128 stands for zero in the data rows.
Some points, one per row:
[132 174  97 129 104 112 130 115 141 128 131 114  96 127 156  96 177 117 142 113 112 111 112 116]
[123 137 117 116 107  84 130 155 133 143 124 176 108 134 115  90 175 131 106 147 159 130 110 140]
[100 132 158 145 146 132 141 138 131 142 129 112 138 117 132 117 104 119 130 149 113 136 120 128]
[ 56 110  91 139 131  88 107  71 140 126 130 111 104 179 129 102 177 138 161 118 163  94 112 143]
[ 89 113 151 140  98  93 107 119 113 118 115 145  97 145 104  62 163 115 124 137 122  92 151 104]
[111  67 128 159  98  40  55 135 156 152  74 116  98 151  99 113 148  97  66 129 105 131 140 152]
[100  95 120 164  79  56 111 102 159 116  49 115  74 132 115  83 187 141  97 100 129  87 156 147]
[127 136 134 123 147 118 152 171 123 108 113 133 161 113 149 148 106 143 179 123 106 125 139 133]
[188 171 111  99 122 189 132 131 110 130 182 127 139  51 158 140 121 129 125 128 132 175 103 121]
[105 101 121 183  76  42  95 107 154 112  89  96  95 167 137  80 208  61 108 109 151  78 169 155]
[161 146 117  81 144 203 184 147 120 107 189 171 182 115 171 146 101 150 127 148 108 135 153  93]
[115 126 135 152  85 144  74  99 152 162 154 109  82 139  72 110 156 101 138 141  98 117  96 183]
[ 95 112 148 174 125   0  22 124 169 133   0 113   1 192  90  31 187  67  49 154 127  53 110 139]
[158 125 158 175 137 213 147 149 160 187 190 128 139 137 140 178  67 111 163 144  72 149  95 156]
[240 168 180  71 189 255 251 218  75 125 242 145 255  50 156 193   0 159 167 141 155 208 177  95]
[107 130 132 118 114 113 100 121 121 110 128 144  93 161 171 137 107 122 101 134 113 113 100  99]
[180 135 131  92 178 255 200 117 116 134 186  86 172  97 146 184  83 161 152 108 112 155 148  91]
[126 125 159 123 178 255 205  96 107 153 195  44 201  84 145 187  70 154 218 142  92 147 144 119]
[161 118 112  94 162 234 208 160  53 124 253 149 245  55 126 194  84 166 148 153 124 218 162 111]
[154 138 128 117 140 236 234 187  92 121 188 129 235  47 168 192  70 170 196 104 109 149 145 128]
[137 126  86 137 100  71  88 112 131 122 108 150  63 107 141 106 151 106  96 130 124 149 101 118]
[145 160 138  61 141 236 188 145  84  93 208 136 209  38 162 212  67 191 132 137 112 230 112 112]
[ 78 116  97 130  81  48  50  93 160 131  55 139  28 211 130  53 197 100  80 159 121  71  86 137]
[ 97  83 103 131 115  57  67  96 120 119  70 132  70 169 133  85 141 101 107 161 133  74 140 115]
[129  89 172 116 114  77  78 145 128 140  61 151  83 178 115  90 151  74  81  92 171 120 160 151]
[119 167 149 108 140 164 183 154 135  96 159 161 192 124 169 207  91 154 154 106 121 134 124 132]
[142 160 195 109 134 186 158 114 131 145 111  86 126 120  98 125 108 104 147 129 152 154 151 134]
[158 129 126  96 115 134 100 109 143 125 105 126 128 130 107 132 106 143 112 117 155 128 135 132]
[ 41 101  94 135  82  30  19  69 158 124  44 121  44 239 103  33 221  87 112 151 117  24 119 134]
[170 158 139  99 130 144 146 140 120 131 135 167 138 143 145 181  88 171 106 112 122 167  92 128]
[102 140 143 121 100 118 136 112 144 132 110 135 140 146 137 139 150  98 140 124 144 121 139 156]
[112 116 112 142 122  88  63  97 163 144  91 126  71 188 101 101 161  91 140 119  93 110  99 132]
[163 189 170 108 204 255 255 168  65  87 255 136 255   0 219 255  30 187 230 120  95 240 135 126]
[ 52  87 108 200  80   0  19 112 159 159  24 168  37 185 115  79 211  72  81 160 139  52  92 195]
[210 179 121  92 178 252 224 159 119 103 211 106 217  49 137 227  77 148 186  94  92 188 181 113]
[ 74  94 145 119  97  54 110 123 121 153  73 145 135 189  64 114 196 118 131 153 184  79 147 185]
[121 166  98 130 163 141 140  78 143  97 207 119 163 119 162 132 149 105 151 133 106 147  82 118]
[166 141 158  74 137 189 186 171 120 134 136 126 177 103 148 154  74 109 140 121 164 154 166 124]
[115  91 123 158 117  43  49 134 128  99  47 136  69 162 119  73 144 119 101 163 141  73 135 116]
[138 134  82 117 114 120 137 120 105  94 156 149 142  93 164 120 129 177 109 101 115 159 106 100]
Here are 10 more points, each followed by its number:
[197 157 144 103 196 255 223 211 100 103 188 128 232  55 166 196  62 165 143 142 104 179 139 130] 0
[ 68  78 117 145 135   5  36  96 120 149  63 150  84 192  93  64 175  90  95 177 165 107  90 166] 1
[200 211 178  91 144 246 230 173 109 108 226 129 210  71 136 152  71 113 151 135 153 204 177  95] 2
[109 120 102 161 105  44  68 123 166  99  98 120  61 166 113  90 185 117 103 141 138  95  99 134] 3
[ 51  80  84 160  40   0   0  82 183 160   0 105   0 255  84   0 252  26  12 139 184   8 115 170] 4
[159 134 139  94 177 148 144 123 134 152 151 124 135  57 102 161 102 116 121 118 113 165 117 132] 5
[115 168  98  93 166 212 147  98 135 129 190 135 149 108 160 169 129 149 174 140  92 163  81 122] 6
[ 81 103 130 171 106  44  50  98 166 140  77  93  39 193  89  43 189  91 106 144 112  69 110 150] 7
[188 166 150 124 172 213 233 212  81 114 202 143 210  53 154 213  54 165 210 111  81 169 130 122] 8
[181 140 148 118 168 127 139 137 119 141 183 116 158 128  85 128 119  95  93 142 174 164 142 125] 9
Which of these numbered points is nearest to each point below, ignoring the direction in which the first points spread most? Its number follows each.
[147 154 174 119 101 114 151 133 134 118 133 125 136 143 104  73 107  87 120 140 163 134 174 127] > 2
[169 150 173 114 135 255 206 126 146 132 255  87 203  68 116 181  77 156 166 101  78 223 118 156] > 7
[135 143 120 106 119 144 142 155 106 107  83 163 113 151 151 166  76 132 104 171 140 142 126 115] > 0
[137 132 104 161 102  55  91 143 138  80  93 134 110 127 127 100 184 115 117 138 131 122 125 139] > 3
[148 119 158 142 143 201 185 122 156 132 218  93 169 105 104 128 130 116 159 113  96 124 141 114] > 7
[206 171 151  89 185 213 203 190  88 127 222 133 219  51  99 181  73 130 134 134 141 211 145 129] > 9
[ 95 112  83 119  90   4   4  70 167 161  11 134  22 216  76  69 191  58  61 128 174  91 119 161] > 5
[138 135 138 132 135 239 174 150 144 140 174 110 155 112 100 138  81 141 140 122  88 169 132 112] > 7
[119 155 155 115 145 196 181 129 104 124 152 108 145 103 133 134 106 126 170 119 114 103 148  93] > 7
[103 129 110  99 165 209 196 105 115 123 194 122 187 102 166 167 137 160 177 116 142 164 116 142] > 6
[149 113 116 141 111  89 120 154 130 118  84 134 110 132 156 122 122 147 112 166 120  95 151 105] > 0
[123 149  97 108 142 129 127 111 115  87 111 103 136 107 140 158 142 166 124 140 150 137 147 124] > 3
[153 113 173 143 158 225 188 141 104 146 199 106 171  47 107 183  86 169 193 103 100 157 129 133] > 7
[174 109 120 145 120 103 109 148 115 160 114 137 107 127  88  74 147  84  94 151 169 111 122 108] > 9
[129 138 159 111 105  90 116 100 152 128 106 146 110 200 104 116 163  99 141 123 159 115 131 120] > 2
[ 64 133 122 116  96   0  14  60 151 144  17 151  14 225  68  80 203  89  84 171 179  96 105 176] > 1
[128 140  93 125 114 116 126 138  97 137 123 155 129 117 137 148 115 139 198 120  81 112 114 104] > 8
[ 26  85 141 179  69   0  30  77 183 167  29 111  39 238  95  35 226  76  81 141 144  48 134 135] > 7
[172 115 140 145 121 125 117 171 126 184 165 148 133 112  88 104 100 125  82 125 143 130 117 129] > 9
[119 142 149 115 131 116 146 157 137 125 113 150 133 144 135 152 104 134 142 105 129 112 123 128] > 8
[ 95 100 141 186 106  37  75 100 148 160  61 131  54 141  84  90 168  85  71 146 130  76 125 191] > 5
[ 90  62  95 160 125   0   0  77 178 149   5 112   4 211  76  27 235  54  70 129 159  26 111 109] > 5
[176 202 213  80 165 255 232 149 135 122 242 100 233  72 143 221   0 163 198 166  86 227 174 135] > 7
[ 71  66 117 159  33   0   0  68 174 135   0 142   0 255  77  19 226  79  23 153 180  24 109 165] > 4
[120 169 106  96 149 235 184 123 112 109 179 146 196  74 172 152  89 154 153 110 125 175 131 132] > 6
[128 153  70 129 155 139 119 129 141 131 213 136 144 112 167 110 154 116 124  97 102 153  84  99] > 6
[130 144 116 110 104  97  42  91 121 124  75 155  80 191  85 128 157 101  96 196 168 143 110 170] > 1
[ 63 110 101 153 108   0  33  79 175 152  38 174  13 197 125  35 223  65  21 138 154  85  97 163] > 5
[117 110  98 148  93  77  89 114 155 118 104 146  66 138 102  77 189 133 102 121 117 115  99 136] > 3
[138 123 142 126 178 255 190 147 124 124 255 104 219  76 138 224  45 203 169 107  77 188 146 122] > 7
[136 141 117 123 100  58 127 132 130 130 113 161  76 175  99 101 177 129 113 142 162 145  88 145] > 3
[128 108 112 117 106  84  92 148 118 156 109 147 119 184  79  96 129 126 107 138 180 107 141  95] > 9
[157 111 116 134 159 104 101 124 121 112 100 124 120 116  98 115 136 107 117 118 138  84 119 128] > 5
[129  89 148 156 135 115 104  92 163 139 147 110  97 174  90  71 161  73 117 135 132  94 148 137] > 7
[116 154 118  66 145 204 164 130 105 153 181 143 205 139 130 164  97 159 196 127 140 177 122 112] > 6
